Rotation paths and how fast each direction turns (degrees per step)
Each turn is a multiple of 5 degrees from 10 to 175, or 0.
Each row of a path follows its step; steps can be skipped.
Path 1:
step 2: [ 6.95  1.82 -1.49 -0.78 -0.40 -0.42 -0.85  6.47 -3.67  1.46  0.02 -1.27
  1.64  2.39 -0.90  1.55 -0.90  0.69 -0.22  1.25 -1.82  3.07 -2.73  0.37
  1.20  0.31 -1.48 -0.92  5.57 -0.08  0.18 -1.67  1.99  0.96  1.57 -2.62
  0.79  1.87 -1.66 -4.71  1.52 -1.12 -1.70  1.03 -0.96 -0.61 -0.02 -1.65
  1.60  4.05 -2.44 -2.67  1.45  2.20 -2.10  1.95 -1.20  2.67  0.29 -0.17
  1.43  0.82  1.51  1.20 -0.22 -1.01  1.17  1.79  0.94  0.38 -2.88  3.57
 -1.19 -0.24 -3.64 -0.59]
step 4: [-3.40  1.28 -1.87 -1.55 -0.01  1.06 -3.76 -0.14 -1.27 -0.13 -3.40  0.40
 -2.37  1.61 -3.42  1.04 -0.61 -1.37 -0.85  2.11  0.13 -0.60  0.10 -3.10
  2.29 -1.58  0.50  2.11 -2.95 -1.16  2.71  0.82 -2.19  1.26 -2.04 -1.11
 -0.25 -2.06 -3.11 -2.99 -4.50 -2.34  0.85 -1.58 -0.19 -0.13 -1.08  2.01
  0.56 -3.63 -1.83 -4.29 -0.14 -0.77  1.05 -1.59  2.68 -1.50  0.98  0.87
 -4.24 -2.33  2.80 -4.25 -0.91 -1.90  0.14 -2.76 -0.17  0.98  4.12 -2.34
 -4.38 -0.09 -2.27  1.77]
step 5: [-4.29  1.58  1.16 -0.77 -1.93 -2.02  1.50 -2.57 -2.56  0.90 -0.94  0.70
  1.90  3.46  0.16 -2.76 -2.75  2.31  3.47 -4.02 -2.25 -1.33  3.14 -1.00
  2.56  4.27  1.44 -2.35 -0.20  0.22  4.32  0.25 -0.94  1.05 -1.85  0.43
 -1.50  0.71  3.76 -0.72 -1.99 -0.36  0.26  2.02  2.42  1.05 -0.48  0.39
  2.07  2.11  4.25  0.33 -1.15 -3.19  0.13 -2.55 -2.68 -3.14  0.23 -2.24
 -1.66 -1.70  2.53 -2.62 -3.00  3.34  0.47 -2.02 -1.35 -0.05  2.94  1.86
  0.30 -0.61  1.66  0.17]
step 14: [-1.82  0.56 -0.55 -2.17 -3.44  2.63  1.57  0.13  0.21 -3.40  3.12 -0.32
  0.16  1.88  5.01 -0.22 -0.86 -1.84  0.42  5.62 -2.80  0.29  0.16  0.83
  2.35 -3.88  2.74 -1.83 -2.80 -2.39 -3.12 -1.78 -0.34  3.32  5.08 -2.29
  0.52 -1.31  1.21 -2.02  0.20 -1.28 -3.52  1.35 -1.00  1.64 -2.23  2.55
  2.16  0.91  1.62 -1.29 -0.29 -1.84 -1.24 -0.71  1.38  3.01 -0.30 -0.77
  1.21 -5.17 -0.70 -0.65  2.06  0.83 -0.11 -2.44  0.01  2.18 -0.37 -2.42
 -1.60  0.07  1.55  0.11]
step 20: [ 1.61  0.30  0.07  1.62 -0.04  0.82  3.42 -3.47 -2.25 -0.60 -3.56  1.99
 -0.99 -2.86 -3.00  0.17  2.82 -2.22  1.78 -0.18  0.68 -4.52  3.26  1.11
  0.19 -2.57  1.42  0.70 -1.00 -2.37  2.28  1.44  1.98 -1.13  0.45  0.33
 -0.25 -2.02 -1.02 -2.61 -1.04 -1.91 -1.51  0.29 -4.83 -0.01  0.33 -1.68
  1.49 -0.26 -2.36 -0.55  3.06  1.65  2.12  0.38 -2.72 -2.35 -2.46  1.07
  2.41 -0.80 -0.03 -3.40  4.59 -1.33 -2.32 -4.67 -1.74  3.62 -1.11 -0.89
 -3.46  2.22 -2.57 -1.31]
step 28: [-0.45 -3.33 -0.47  0.71 -1.66 -1.04 -2.21  0.42 -0.04  0.82  1.84  1.22
  1.74  0.03 -3.71 -0.44  3.70  1.87  1.17 -0.30  0.85 -2.84 -1.74  1.84
 -5.16  5.52  4.19  4.11  0.67 -0.20 -0.99 -2.02  3.54 -3.39  2.59  0.62
 -2.32 -3.23  2.10 -1.53  1.99 -0.60 -0.23  0.76 -3.56 -2.11  1.49 -3.07
 -0.64 -0.69 -0.94  1.02 -0.30  0.75 -0.52  1.18  0.58  1.41  1.89  2.57
  2.43  3.19 -0.78 -0.22 -2.58  1.38 -2.38 -0.55  1.50 -4.06 -0.71  2.25
 -1.21 -2.75  1.12 -1.57]
step 34: [ 2.98 -1.62 -1.86  0.46 -3.86 -0.07 -2.41  2.19 -0.65  2.26  2.28 -1.25
  2.46  1.96  0.15 -1.98  2.93  0.91 -2.18 -3.82 -2.17 -0.89  2.23 -0.80
  0.95  1.00  0.79  1.35  0.22  1.09  0.89  1.68 -1.07  4.60 -3.08 -3.19
  0.15  2.64 -0.23 -2.63  0.26  3.81 -1.00 -0.09  0.24 -1.48  0.81 -3.55
  1.96  1.15  0.43 -1.18 -1.71 -3.69  0.28  2.42  3.55  1.58 -0.02 -0.57
 -2.91  3.85 -1.59 -1.22  0.82 -1.20  3.90 -0.63  4.68 -0.52  4.36  0.66
  1.49 -1.76 -0.76  2.50]
step 39: [-0.63  1.36 -1.41 -1.18  0.77 -3.21 -2.73  2.53  0.96 -0.42  3.11 -0.39
  2.66  0.07 -1.23 -0.60  0.31 -0.26  0.00  1.98  0.26  0.41  0.88 -0.06
  1.33 -2.03  0.84  2.19 -5.65  2.04 -3.15 -4.26 -1.64  3.98  4.33 -0.37
  2.08  3.18  1.35  0.94  1.02 -2.81  0.82 -2.59  1.79 -1.87 -0.08  1.19
  1.94 -0.06  4.96 -0.06 -2.56  2.61 -1.53 -1.99 -3.72 -0.62  2.02 -1.63
  0.64 -0.65 -0.81 -0.08 -3.85 -1.30  6.07 -1.64 -0.84  0.60  0.69  1.65
  1.20 -0.59  1.62  1.59]
step 42: [ 5.29  1.07 -1.51  2.11  2.50 -0.50  1.10  0.97 -0.49  2.97 -1.14 -0.02
 -4.82 -2.23  3.24  1.60  1.81  1.80  3.14 -3.78 -2.97  1.50 -3.08 -0.64
  2.65  0.36 -2.34  2.96  1.33  0.05  1.79  4.93 -2.13  0.13 -4.61 -3.13
 -0.78  0.85 -1.21  1.67 -1.40  0.32 -0.29  0.74  0.64 -1.40  0.14  1.04
 -1.59  0.12 -1.17 -0.94  0.61  0.94 -2.37  0.26 -0.14 -2.28  2.20  4.69
  0.63 -2.14  2.36 -0.73 -0.10  3.86  0.20  0.57 -0.92  3.05  0.50  1.13
  0.57  1.97 -3.63  1.72]
Directions:
[-0.93  0.83  0.22 -0.12  0.10  0.46  0.04 -0.11 -0.16 -0.06  0.61 -1.00
  0.39  0.08  0.81  0.97 -0.27 -0.04  0.56  0.28  0.64  0.24 -0.11  0.26
 -0.82 -0.38 -0.70 -0.40 -0.25  0.03  0.18  0.33 -0.12 -0.26  0.21 -0.10
 -0.30 -0.69 -0.08  0.59  0.53 -0.40 -0.42 -0.33 -0.96  0.51 -0.32 -0.56
 -0.50  1.02  0.18  0.82  0.17 -1.02  1.02  0.92  0.50 -0.29 -0.10 -0.69
 -0.78 -0.68  0.76  0.34  0.52  0.27 -0.21  1.14 -0.18 -0.09  0.35  0.02
  0.45  0.22  0.56  0.20]  135
[ 0.97 -0.15  1.03  0.44 -0.41  0.64 -0.60  0.16 -0.11 -0.02 -0.13  0.07
 -0.05  0.68  0.13  0.38  0.43  0.17 -0.93 -1.08 -0.40  0.69 -0.73  0.07
  0.63 -0.42 -0.63  0.50 -0.51  0.21 -0.08  0.86  1.29 -1.29 -0.79 -0.27
  0.13  0.21 -0.89 -0.14 -0.18 -0.46 -0.73  0.58 -1.01 -0.19  0.14 -0.30
  0.03 -0.19 -0.18  0.43 -0.19 -0.12  0.12 -0.85 -0.17  0.15  0.50 -1.14
  0.20 -0.10 -0.52 -0.11 -0.03 -0.22  0.35  0.10 -0.33 -0.53  0.69  0.45
 -0.22 -0.08 -0.04  0.26]  45
[ 0.31  0.36 -0.30  0.21  0.64  0.97 -0.04 -0.57  0.45 -0.49 -0.68 -0.35
 -0.08  0.73  0.41 -1.00 -0.49 -0.29 -0.54  0.36 -0.02 -0.39 -0.21  0.09
  0.03  0.37 -0.72 -0.35  0.50 -0.32 -0.57  0.80 -0.17 -0.36  0.57 -0.89
  0.24 -0.61  0.30  0.56 -0.11  0.27 -0.17 -0.06 -0.20 -0.68 -0.62  0.32
 -0.34  0.47 -0.58 -1.00  1.35  0.35  0.13 -0.21  0.48  0.33  0.40  0.01
  0.96 -0.32  0.56 -0.38  0.92  0.37  0.64 -0.42 -0.91  1.01  0.08 -0.15
  0.28 -0.65 -0.62 -0.01]  65
[-0.57 -0.24 -0.35  0.40  0.06  0.47 -0.20  0.13  0.48 -0.09 -0.37  0.74
  0.24 -1.04 -1.31  1.08  0.54  0.42 -0.04  0.28 -1.11  0.19  0.38  0.11
 -0.32 -0.26 -0.45 -0.32 -0.35  0.92  0.22 -0.31 -0.06  0.40  0.51 -0.29
 -0.58 -0.34  0.21  0.27  0.49  0.63 -0.76 -0.10 -0.33  0.50 -0.79  0.51
 -0.03  0.16 -0.53  0.01 -0.47  0.32  0.91 -1.42  0.13 -0.33 -0.23  0.20
  0.43  0.21  0.60 -0.41 -0.14 -0.72 -0.20 -0.03 -0.42 -0.64  0.05  0.27
  1.13 -0.66 -0.77  0.20]  90
[-0.24 -0.13  0.15 -0.79  0.00  0.27 -0.39  1.32  0.34 -0.22 -0.13 -0.16
  0.69 -0.17 -0.47 -0.34 -0.32  0.17  0.11 -0.97  0.51  0.44 -0.66 -0.34
 -0.12  0.45  1.14 -0.27  0.41  0.97  0.18  0.80 -0.57  0.45 -0.43 -0.37
 -0.88  0.48 -0.23 -0.43  0.09 -0.83 -0.08 -0.87  0.09  0.27 -0.22  0.15
 -0.06  0.29 -0.17  0.57  0.14 -0.08 -0.14  1.31  0.18  0.19  0.04  0.30
  0.42  0.03  0.05 -0.67 -1.00 -0.44  0.89 -0.31 -1.57  0.03  0.29 -0.09
 -0.19 -0.41 -0.36  0.42]  10
[ 0.22 -0.51  0.31 -1.10 -0.57 -0.41  0.30  0.47 -0.11  0.28 -0.06  0.30
  0.50 -0.33  0.41  0.70  1.15  0.34  0.11  0.49  0.18 -0.54 -0.09  0.13
  0.40 -0.38 -0.09  1.01  0.24 -0.58  0.63  0.74 -0.70 -0.09  1.08 -0.55
  0.33 -0.45 -0.58 -0.36  0.50  0.25  0.65 -0.18 -0.19 -0.02 -0.53 -0.08
 -0.85  0.84  0.73  0.46  0.08  0.44 -0.83 -0.56  0.46 -1.37  0.56  0.24
  0.91 -0.24 -0.76  0.22  0.24  0.52  0.42  0.07 -0.23 -0.15 -0.36  0.26
 -0.41 -0.66  0.39 -0.08]  100
[ 0.34  0.41  0.17 -0.37 -1.22  0.05 -0.20  0.09  0.21  0.25 -0.32 -0.66
  0.76  0.49 -0.25  0.42 -0.24 -1.15  0.21 -0.20  0.50 -0.54 -0.12  0.38
 -0.57  0.53 -0.28  0.04  0.44  1.36 -1.28 -1.02  0.51  0.02 -0.78 -0.49
 -0.40 -0.16  0.30 -0.37 -0.05 -0.30  0.51 -0.29 -0.26  0.23 -0.11  0.58
  0.30  0.19 -0.12 -0.43 -0.14 -0.19 -0.54 -0.94 -0.24 -0.69 -0.78 -0.07
  0.67 -0.36  0.06 -0.28  0.41  0.67 -0.54 -0.03 -0.27  0.05 -1.08  0.96
 -0.17  0.60  0.71  0.12]  95
